Each path below is one point turned by a fixed rotation once a step. After each direction that follows a path, write how fast that rotation turns it, in degrees each step (0 if it stays still).
Each turn is a multiple of 5 degrees from 10 to 175, or 0.
Each row of a path follows its step; steps can be skipped.

step 2: [  0.3 -28.7 -42.6 -14.7   9.2  40.7 -11.6  27.3  11.9 -12.4  -1.6 -11.0
 -13.5  12.6   1.6 -26.2  41.8 -24.4  -4.5   8.0   3.9  -0.9 -12.7  10.0
   4.2   9.2 -26.6 -34.3 -39.9 -38.0 -16.4  35.1  21.8 -15.4  35.6   2.1
  -4.7  18.2   2.5  23.2  -9.1   3.5   2.8  26.8  -0.1  16.9  12.4  -3.4
  34.9  23.7   7.3  21.0   9.5   9.1  18.4  -0.6 -29.3 -42.9 -23.5   4.0
 -44.4 -41.1  10.7]
step 7: [-33.8  15.4  25.3   0.2   1.8  -2.3 -19.1  -2.0  38.2  -7.0 -11.5  22.5
  -4.9 -39.4  32.3  21.1  -1.3 -38.3  17.2 -31.1  29.7 -21.3  33.1 -14.0
  18.6 -46.2 -17.0 -16.7 -13.9  -1.4  -7.2   5.9 -41.3 -14.5  18.5  -2.6
 -22.8  13.2 -12.7 -16.8  10.4   8.5  15.9 -32.7 -16.8   4.0 -30.8  21.2
  -7.5 -12.9  13.9  35.2  27.6 -25.5  -4.5 -39.1  -9.4 -16.8  -1.6 -12.5
 -41.0 -23.5   6.5]
step 10: [-56.8 -18.3 -14.8 -11.0  21.7   4.1 -22.4   8.2  11.5 -15.5   0.6  22.4
 -12.0  31.1  -9.6  -0.7 -10.7 -13.1  -8.5 -13.1  11.1 -12.2  12.1  10.7
  24.4   0.5   2.2  -2.2  14.6 -11.0 -39.2   8.8  48.7   6.8   6.6  14.2
   0.6  19.2  27.2  34.2 -30.9 -15.1  27.6 -27.9   9.9  21.2 -11.7  44.5
   5.9  21.6  24.4  42.7  27.5 -16.1   7.7 -23.8  -9.3   4.7 -24.1 -31.3
  33.6   2.1  45.8]
step 12: [ 12.8 -19.3  13.3  28.1 -25.3  -3.9   4.7   6.5  -3.1   7.8 -44.4 -17.2
   2.6  12.3  10.2  -2.0 -44.2 -21.9  13.9  -4.4 -26.2 -33.4  19.5  10.4
  14.2 -17.0  -8.2  10.8 -17.6   7.7  -9.4 -30.1   0.4  12.7  11.6  17.1
  11.7   1.5  -6.3  27.2  25.5  35.2  -5.3  38.4 -49.6  -7.4 -15.5   2.9
  -4.3   4.9  36.3  21.5  36.4  19.7  -7.3  -5.4   1.3  13.7 -59.0  20.8
  -1.3  29.6 -43.2]
step 16: [-11.5 -20.3   6.5  22.7 -59.9 -10.8   4.3   9.1 -20.7  28.8 -38.1 -11.7
  -3.1  -8.2   5.4  34.8  10.0  -9.8   7.4 -13.1  36.6 -34.9  30.6  49.8
  25.7  -9.7 -20.7  11.2   7.1 -10.0 -42.8 -26.6  15.2 -26.2  22.1  32.4
 -25.9   6.2  -0.5  25.0 -17.4  14.3  20.5 -16.6   2.7  -8.5  -0.1  -4.8
  -1.9  24.7  22.6  21.0  32.9  12.4  10.9  10.9  37.6   5.2  -0.6   1.8
   3.5  34.3   1.3]
step 19: [-36.6  33.4  -6.7   1.4 -11.3  22.5  -9.8 -13.0  23.4 -40.0 -29.7  20.9
 -37.0  -1.2  51.3  33.2  26.1  12.3  11.8  17.6 -10.0 -20.4 -10.9   6.5
  -5.0 -21.8 -28.1 -10.0 -25.4  -1.2 -20.8  -4.8  -0.9 -13.1  43.9  -9.8
 -24.1  30.9  -1.4  15.2   5.8  -1.1  -3.3   3.1   2.9 -30.2 -36.4  22.8
  35.1 -28.5  23.5  37.9   8.0  24.0  31.1 -16.7 -14.3   1.1  11.8 -18.0
  -9.2   9.6 -20.8]
step 24: [ 19.8  -8.1 -13.8  -0.2 -31.3   5.0 -33.8   1.1 -26.2   2.8 -27.4  25.3
  24.6 -10.7   5.8 -16.1 -25.6 -12.6  23.9 -43.5  15.6  -9.0   8.3  34.5
  16.7 -36.7 -28.3  33.1   5.4  38.0  24.3  24.2  -5.5  21.9  -3.0  26.5
  10.1  33.5  -9.9  14.7  -0.9   9.8  -2.3  11.3 -27.7 -20.2 -24.5  20.5
  12.4  -3.7  33.6  20.5 -16.6 -21.5 -35.5 -22.9  27.6 -22.8  -6.0   4.6
 -11.6  11.3 -48.5]
step 27: [-21.8  -8.0 -10.6   0.4 -11.3 -20.0 -25.3  -2.3 -33.8  18.4 -24.7  49.1
 -13.8  51.9  20.7 -31.4  -2.5 -11.1   8.9 -18.3   6.5  44.1 -34.1   7.4
 -12.3  -4.7  -0.9 -34.9 -11.1  -0.2   2.2  26.9  21.8  11.3  20.9  -9.6
   0.4  17.8  24.3  32.3  -5.2  37.5   1.3 -31.4   8.2  -5.2 -20.7   7.5
  39.1   8.6  14.5  12.9  24.3 -18.6  49.5  18.5  21.1   9.6   2.9  18.3
 -26.0  11.3 -18.9]
step 30: [ -1.9 -34.9 -38.4   7.6  14.1  10.1 -34.5   5.1   7.4  -2.8  -7.5   4.8
  14.9 -21.7  10.7  -4.4  36.7  -7.6  21.9   0.4 -28.7  -1.0 -23.7  20.5
  -4.3  21.0  10.4 -45.3  -3.3   0.7 -17.4  28.5 -19.2  19.2 -33.1  -1.7
 -36.8  -1.1  10.8  19.3 -17.1  33.5 -24.1  -2.2 -34.7  30.4  -4.0  28.5
  15.9  14.6  12.6  28.3 -12.7  14.6 -37.9  -7.5  14.4 -11.4  24.6  -7.4
 -40.7  27.3 -44.3]
[  1.5   4.3 -15.5  -3.4   2.5   1.4   6.6   6.7  -5.0   0.8  -0.6   1.3
   7.2  -0.4  -4.1  -1.5   2.2  -4.9  -0.9   0.7  -6.6   8.4   1.9  -4.4
   7.1   3.5   0.8   6.4  -1.6   3.2  -2.0   0.3  -1.5  -5.1  -2.2   1.6
   0.7  -7.3   2.6  -6.5 -10.1   7.5   7.2  -4.0  -3.9  -6.6  -6.7  -7.5
  -3.0  -2.9   3.7   8.1  -0.7   4.3   8.4  -1.7  -5.8  -2.8  -1.6   7.5
   5.8  -5.0 -15.2] -> 115
[ -4.0  -1.2   4.4   5.3   2.7  -4.1  -2.7   0.5   1.6  -1.2  -4.3   0.2
  -2.8  -2.7   1.3  -2.7  -3.2  -5.9  -9.9   2.1  -5.4  -3.5  -7.4  -3.1
  -4.0  -9.3   9.1  -1.9 -10.4   7.8   5.6   2.8  -1.8  -5.5  -5.5  -1.9
  -6.7   6.1  -1.5  -9.7  10.6  -2.6  -5.0  -2.2  -1.6  -7.8  -0.4  -2.1
   3.9  -9.8   1.5   3.0  -6.3   1.4   6.6  -4.7  -2.5  -1.6 -11.0   4.4
   7.4  12.9   0.5] -> 55
[ -6.1   3.7   4.1  -9.3  -9.1   1.3   2.7  -5.4   6.1  -7.5  -5.3   3.0
  -0.7   7.3  -0.2   5.2  -1.9  -5.2  10.2  -5.2   6.9  -5.9  -4.6  -2.6
  -0.5  -0.3   3.8   0.4  -1.7   6.5  -1.1  -2.7  -8.6   4.7   4.9   2.8
   6.4 -12.0   2.2   1.0  -0.1   6.9  -5.6  -5.7   8.6  -8.4  -9.4  -6.3
   4.5  -4.4  -2.1  -0.7   2.2  -0.6  -0.8   8.3   4.0  -9.5  -5.2   2.3
  -6.8   4.7   0.1] -> 90
[ -2.3  -4.0   1.1  -0.3  -5.5  -2.1  -9.7   1.9   0.7   6.6   5.3  -1.4
   0.7   0.6  -0.3  -3.0   3.5  -1.4  -3.9   2.5  13.9  -2.4   5.4  -0.7
  12.7   5.3  -1.2  -7.5  -5.6   2.7   0.3   0.5   5.0  12.0   1.4   5.4
   3.4   3.0  -0.6  -2.3  13.1   8.5  -0.9  -6.2  -0.4  -1.1  -3.6   6.1
  -4.9  -5.2   3.5   2.1   1.4  -7.1  -3.9   1.4 -12.7  -4.9   0.9   3.8
   9.9  -7.9  -1.7] -> 130
[ -6.2 -10.5  -0.5   6.6  -0.6   3.5  -0.4   2.9   3.6 -10.1   6.0  -4.4
   6.9   0.7   7.6   1.2   3.1   6.1   7.3   4.3   5.5  -1.7 -12.2   5.2
  11.7 -12.4   2.3   5.0  -4.1  -4.0  -0.6   5.4  -0.1  -2.7   6.2  -1.5
   3.6  -2.9   1.8  -5.7  -4.1  -1.2   9.7   5.7   2.3  -1.4   8.5  -2.5
  -7.2  -1.9  11.0  -4.6  -1.6  -6.9  -1.8  -4.6   4.3  -4.1  -1.1   1.2
  -0.5   0.9  -2.0] -> 80
[  7.3  -3.2   0.7  -9.1  -0.1   3.6   7.9   3.9  -2.9 -11.1  -4.0  -1.6
  -9.8   6.4   3.3  -4.9   1.4   1.3  -7.8   1.9  -7.3  -4.2 -11.0   2.8
   3.1  -6.4  -2.3  -5.5   9.3  -4.3  -5.4  -4.0  11.3   3.4  -4.1   1.6
  -4.3  -4.5   9.5  -4.0  12.1   7.0   0.3   0.0  -4.3  -5.0  -5.3   0.3
  -0.8   0.5  -1.4  -3.0   0.2   0.2   5.5  -2.9   1.5  -1.4   3.3  -8.5
  -1.8  -8.7   1.0] -> 170
